128 stands for zero in the data rows.
Some points:
[133  88 164 105 156 143 144 171 120 135 143 139 158 164 125 135 129  59
 142 165 152 142 157 172 150 189 113 138 116 122 108 121  92 210 130  47
 137  82 123 105 146 136 164  73 118 183 117 106]
[124 178 124 193 123 138 137 156 134 193 161 100 122 138 172 138 122  99
 120 117 141 165 103  97 105 113 160 136 130 120  94 136 184 137 152 100
  79 134 204 167 180 158 116 147 130 145 108 128]
[107  81 139  95 137 125 138 118  78 108 127 178 134 145 107  81  94 159
 186 138 116 171 122 130 185  93  96 101 131 174 136  86 145 229  96 141
  99 139 150 184 102 102 152 179 190 128 152 159]
[139 141 116 134 131  92 127 183 157 146 166 142 116 137 127  91 119 176
 138 102 148 139 118 133 170 149 126 194  64 162 180 124 180 152  93 118
 130  62 129 133 130 140 111 150 112  73 115  63]
[ 70 119 104 134 164 107 102 126  64 126 147 105 125 127 189  72 142 132
 100 139  55 134 152 101 166 129 151 175 171 100 138 111 162 128 161 125
 170 135 127  94 186 170  64  63 136 115 132  98]
[151  77 137 160 164 124 166  84 186 150 151  92 184 166  52 124 117  39
 145 124 104 125 174 109 118 168 157 139 111 114 106 100 158 127  97 155
 127 174 166 143 102 110 143 179 127 115 139 108]
[ 74 108 102 127 150 135 169 109 157 214 158 117 165 141 139 100  96 128
 119 139 110  38  89 141 151  73 141 113 175 120 138 144  86 124 154 113
 169 109 125 141 176 137 183  81 105 118 157 154]
[ 78 138 137  76 134 142 141 134 122 170 170 127 185 136 115 119 132 180
 109 170  81  96 139 167  94 130  97 132  90 149 134 142 193 158 204 137
  67 203 102  95 109 119 117 194 169 142  50 127]
[123 112 134 122 114  87 133  49 169 115 113 162 168 155 173 221 141 124
 125 163  79  67 134 114 117 183 130 116 125 124 124 204 132 118 141 171
 162  56 202 140 131 154 129 221 116 148 157 161]
[178 122 122 112 185 143 127 154 182 124 137 158 115  56 137 144 141 114
  96 114 160 118 152  63 140  99 191  83 156 124 144 123 128 129 133  92
 121 129  77 110 140 167 147 182 152 147 104  96]
[ 51 177 144 149 170 120 116 122 138 126 114 156 127  94 105 123 144 102
 141 130 191 141 142 131  90 134 119 109 150 164 132  89 104  84  79 126
 148  92 139  96 181 141 119 110  73 148 146  85]
[167 165 140 140  62  72 160 116  47 121 140 175 151  81 143 129 151  97
 121 135 186  61 155 136 142 109 174 183 119  97 109 131 137 181  75 115
 143 152 106 105 166  88 135 130 120 124 144 151]
[ 82 149 150 152  82 197 142  84  83 103 152  94 125  88 110 155 131 150
  96  73  88 116 129  83 141 110 141 155 183 184 176 110 149 176 185 187
 135 115 154  58 136  63 132  98  96 109 153 126]
[103 157 145 128 203  84 114 116  80 152  95  97 143 194 108 167 142 134
 118  80  89  78 160  96 191  92  66 155 134 144 120 135 122 157 136 143
  96 120  88 120 103 129 137 142 135 129 106 116]
[ 77 119  83 112  93 106 152 140 164  98  62 163 169 126 144 144  91 103
 121 104 166 116  89 104 144 199  55 168 151  94  87  99 135 103 104 185
 115 168 107 131  54 150 129  75 132 126  92 196]
[159 168  83  92 136 148 142 122  88 128 128 129 158 162 128 132  94  97
 128  87 120 134 179 193 148 102 132  96 160 132  87  80  89  82 155 144
 115  61 148  89 125 158 154 159 111 109 103  87]
[130 112 158 136 149 122 120  98 116 155 145  76 187  71  86 132 111 169
 172 125 149 145 126 136 149  72 120 140 109 123 101 103 122 107  98 165
 183  71 120 115 143 121  91 140 139 152  85 122]
[114 103  86 123 123 101 135  51 152 150 110 122  63 142 128 137  65 143
 176 128 105 139 107 119 137  89 172 113  84 122 132 168 103 124 182  89
  92  91  76  72 140 100  69 153 133 122 126 126]
[152  98 166 149 142 127 174 155 157  85 122 169 108 135 145 129 146 128
 206 111  92  95 169  97 101  89 121 149 103  92 149 134 112 151 128 125
 112 148 121 108 130 176 193 122  94  74 112  89]
[172 137 131  96  93 133 117 148 158 144  42 135 130 232 129  92 114 197
  99  99 128 172 105  98  68 130 157 113 109 128  79 149 116 131 116 121
 133 176 145 127 161  70 129  98 126 145 132 131]
[124 167 138 141 143 160 160  75 130 163 148 143 128 155  46 151 124  82
  73 144 109 167  58 144 134  84  46 139 129  46  97  87 117 146 135 134
 203  89  97 108 146 155 155 172  85  95 149 119]
[137 153 106 116 114 132 108 146 123 113  85 159 166 139 122 137 121  96
 123 138  94  67  88  84 120 129 130 171 140 114 173 119  98  69 141 125
 149 163 156 173  70 140  78 124 156 143 201 204]
[147 133  91 149 160 126 124 133  69 114 145 144  32 104  67 145 145  95
  85 143 108 128 100 130 111  88 163 152 105 116 118 116 157 131 154 190
 130 151 135 123 131 162 189  69 141 172  95 127]
[175 138 154 124 152 157 118  91 128 149 156 167 127 140  96 120 133 113
 103 194 104 149 121 145 165 146  90 139 118 140 139 125  94  98 156 147
  79 135 108 175 128 119  62  68  95  90  89 101]
[141 145 131 109  82 143 116 176 134 102 121  84 144 126 187 106 168  76
 162 211 135 185  84 122 154 112 151 159  69 149 145  84 159  69 134 137
 123 155  56 167 159 122 167 111 106 143 143 102]
[160 105 160  95 131 168 122 172 125 115 130 157 119 120 144 108 137 109
 131  77 128  97  81 195 161 105 122 113 132 120  79 132 202 113 141 136
 117 120 103 141 142 106 125 110 129 124 120 106]
[126 136  66 138 107 157 162 115 125 105 180 111 122 145 143 114 112 183
 130  87 134  76  86  99 133 183 154  92 105  87 115 130  72 113  84 137
 138 154  97 174 122 172  58 126 103 227 149 181]
[ 76 209 190 150  92 112 130 125 142  77 121 178  83 153 108 110  47 129
 127 150 156  83 130 131 140 135 126  77 136  90 145 136 110 107 148 174
 170 139 175 112 153  67 133 156 214 105 108 103]
[126 119 104 118 148  88 188 102 147 104 145  44  97  94 152 185 137 124
 120 152 169 115  95 160  85 142 134 128 147 169 119  85  67 146 121 132
 114 121 149 141 153 145  65 147 146 102 167 166]
[167 209 123 109 123  57 102  70 158 112  88 125 150 133 127  95 100 149
 159 167 138  54 128 138 141 126 127  43 138 113 113 116 102 159  99  43
 160  89 131 141 116 118 101  99  95  96  60 147]
[126 141 133  90  94  99 102 149 187  90 146 131 160  70 109 122  99 146
 132  92 168 145 131 142 190  99 117 153 152 106 150 169  94 104 144 129
  73 144 173 120 211 158 158 118 103 164 140 105]
[125 121 144 125  95 196 118 133  71 124  81  92 149 110 100 115 128 134
 122 137 189 126 147 128 116 107 168 101 118 111 157 177 149 161 108 125
 109 123 171 111  74 172 120 136 150 107 152  63]
[ 80 128 104 158 152 151 139 117 128 109 158 135 103 146 150 210  65 160
 100 132 126 186 122 131 114 102 136 152 116  87 165 147 178  98  94 111
 140 139 137 152  82  47 171 117 127 114 150 105]
[103 100 154 127  92 120 130  65 114 165 115 101 139 132 164 157  83  65
 124 108 125 142 186 109 107 151 138  84  70 142 136 119  90 115 129 157
  81 160  80 213 170 138 148 175 135  94 147 131]
[128 169 108 116 126 145 135 184 126  84  95  91 171 185  66 176 148 144
 193 139 149 150 102 134  65 159 104  99 148  86 121 134 156 121 160 132
 123  83  91 173 157 102 120  87 141 106 160 119]
[131 127 167 155  96  99 106 151 152 205 107 163 128  78 157 180 190 167
 164  92 154 143 142 181 121 142 146 103 137 105 135  84 127 105 146 122
 129 157 135 103  88 149 157 107 123 123 162  84]
[ 97 113 130  97 129 102 111 202  99 161 154  97 129 157 124 159 143  49
 136  92 118 121 182 153 115 101 117 139 106 119 117 168  82 157  95 191
 165 103 159 125 117 115  96 113  95  92  65 193]
[113 131 104 122 128 116 127 102 137 109 153 151 163  80  81 130  70 146
 167 116 134 168 120  99 151 136 109  88 125 203  96 182 162  93 159 106
 198 187 151 129 112 104 162 147 142  77 161 115]
[176 141 139 136 160 152 125 162 121 151 102 124  48  98 130  96  82 174
 143 171  77 133  97 154 144 157  98 141 157 192 159 161 138 120  53 140
 144 130 138  94 170 143 125  96 110 168 180 160]
[168  82 108  66  82  86 160 142 121 165  77  89  89  40 116 103 171 132
  97 140  73 185 121 129 120 159 103 164 169 111  86 104 115  89 101 107
 133 107 131 196 119 122 154 174 145 114 115  46]
[188  56 114 147  96 139 105 156 136 142 124 126 103 132 152 162 110  91
 156 122 155 123 113 116 131 117  52 153 237 162 173 161 110 132 143 100
 159 161 138 149 144 148 104 136  71 155  66  82]
[117 150 148 176  83 162  74  81 148 116 167 144 104  92 121 120  73 167
  83 171 132 122 142  95  45  74 130 174 180 169  84 169 141 119 142 152
 109 110  51 143  36 150 137 123 158 148 176 153]
[139  89 134  99 137 129 116 140 124 143 160 104  76 192 147 108 183 178
 143 140 208 106 144 103 152 133 149 129 211 130 151 128 133  71 102 123
 115 124 140 105 151 116 146 180  93 114 102 185]
[136 114  78 184 152 165 117 118 175 131 117  97 102 120 138  80 155 136
 134 115 134 126 202 179 130 104 110 125  90 102 133 130 112 158 156  78
 167 142 152 140 160 115 142 116 159 132 112 153]
[132  88  92 179 162 114   0 111 143 113 149 161 125 107 123  89 130 147
 124 114 128 105  85 126 122 138 107 147 133 111 122 120  61 157 145 111
  84 138 143 101 148 108 174 140 121  87 148  89]
[135  98 117 185  83  75 171 133  89 105 110 131 150 146 139 116 159 143
  67  80 113 156 156 133  91 164 153  96 132 145 187 141 109 129 122 104
 106 117 109 106  74 133 141 136 130 148 144 196]
These points spread out most along one direction. Take the direction at right angles to it along which they spread out most. Go by this last direction. How far along it is each point below, from 0 to 99? 50 is the average, and the first point above lies past it. One standard deviation of the points above along it is 16.
[136 114  78 184 152 165 117 118 175 131 117  97 102 120 138  80 155 136
 134 115 134 126 202 179 130 104 110 125  90 102 133 130 112 158 156  78
 167 142 152 140 160 115 142 116 159 132 112 153] 55
[ 77 119  83 112  93 106 152 140 164  98  62 163 169 126 144 144  91 103
 121 104 166 116  89 104 144 199  55 168 151  94  87  99 135 103 104 185
 115 168 107 131  54 150 129  75 132 126  92 196] 64
[125 121 144 125  95 196 118 133  71 124  81  92 149 110 100 115 128 134
 122 137 189 126 147 128 116 107 168 101 118 111 157 177 149 161 108 125
 109 123 171 111  74 172 120 136 150 107 152  63] 36
[124 167 138 141 143 160 160  75 130 163 148 143 128 155  46 151 124  82
  73 144 109 167  58 144 134  84  46 139 129  46  97  87 117 146 135 134
 203  89  97 108 146 155 155 172  85  95 149 119] 50
[126 136  66 138 107 157 162 115 125 105 180 111 122 145 143 114 112 183
 130  87 134  76  86  99 133 183 154  92 105  87 115 130  72 113  84 137
 138 154  97 174 122 172  58 126 103 227 149 181] 71
[124 178 124 193 123 138 137 156 134 193 161 100 122 138 172 138 122  99
 120 117 141 165 103  97 105 113 160 136 130 120  94 136 184 137 152 100
  79 134 204 167 180 158 116 147 130 145 108 128] 46
[103 100 154 127  92 120 130  65 114 165 115 101 139 132 164 157  83  65
 124 108 125 142 186 109 107 151 138  84  70 142 136 119  90 115 129 157
  81 160  80 213 170 138 148 175 135  94 147 131] 59
[126 119 104 118 148  88 188 102 147 104 145  44  97  94 152 185 137 124
 120 152 169 115  95 160  85 142 134 128 147 169 119  85  67 146 121 132
 114 121 149 141 153 145  65 147 146 102 167 166] 70
[131 127 167 155  96  99 106 151 152 205 107 163 128  78 157 180 190 167
 164  92 154 143 142 181 121 142 146 103 137 105 135  84 127 105 146 122
 129 157 135 103  88 149 157 107 123 123 162  84] 49
[107  81 139  95 137 125 138 118  78 108 127 178 134 145 107  81  94 159
 186 138 116 171 122 130 185  93  96 101 131 174 136  86 145 229  96 141
  99 139 150 184 102 102 152 179 190 128 152 159] 36
[172 137 131  96  93 133 117 148 158 144  42 135 130 232 129  92 114 197
  99  99 128 172 105  98  68 130 157 113 109 128  79 149 116 131 116 121
 133 176 145 127 161  70 129  98 126 145 132 131] 52
[103 157 145 128 203  84 114 116  80 152  95  97 143 194 108 167 142 134
 118  80  89  78 160  96 191  92  66 155 134 144 120 135 122 157 136 143
  96 120  88 120 103 129 137 142 135 129 106 116] 52
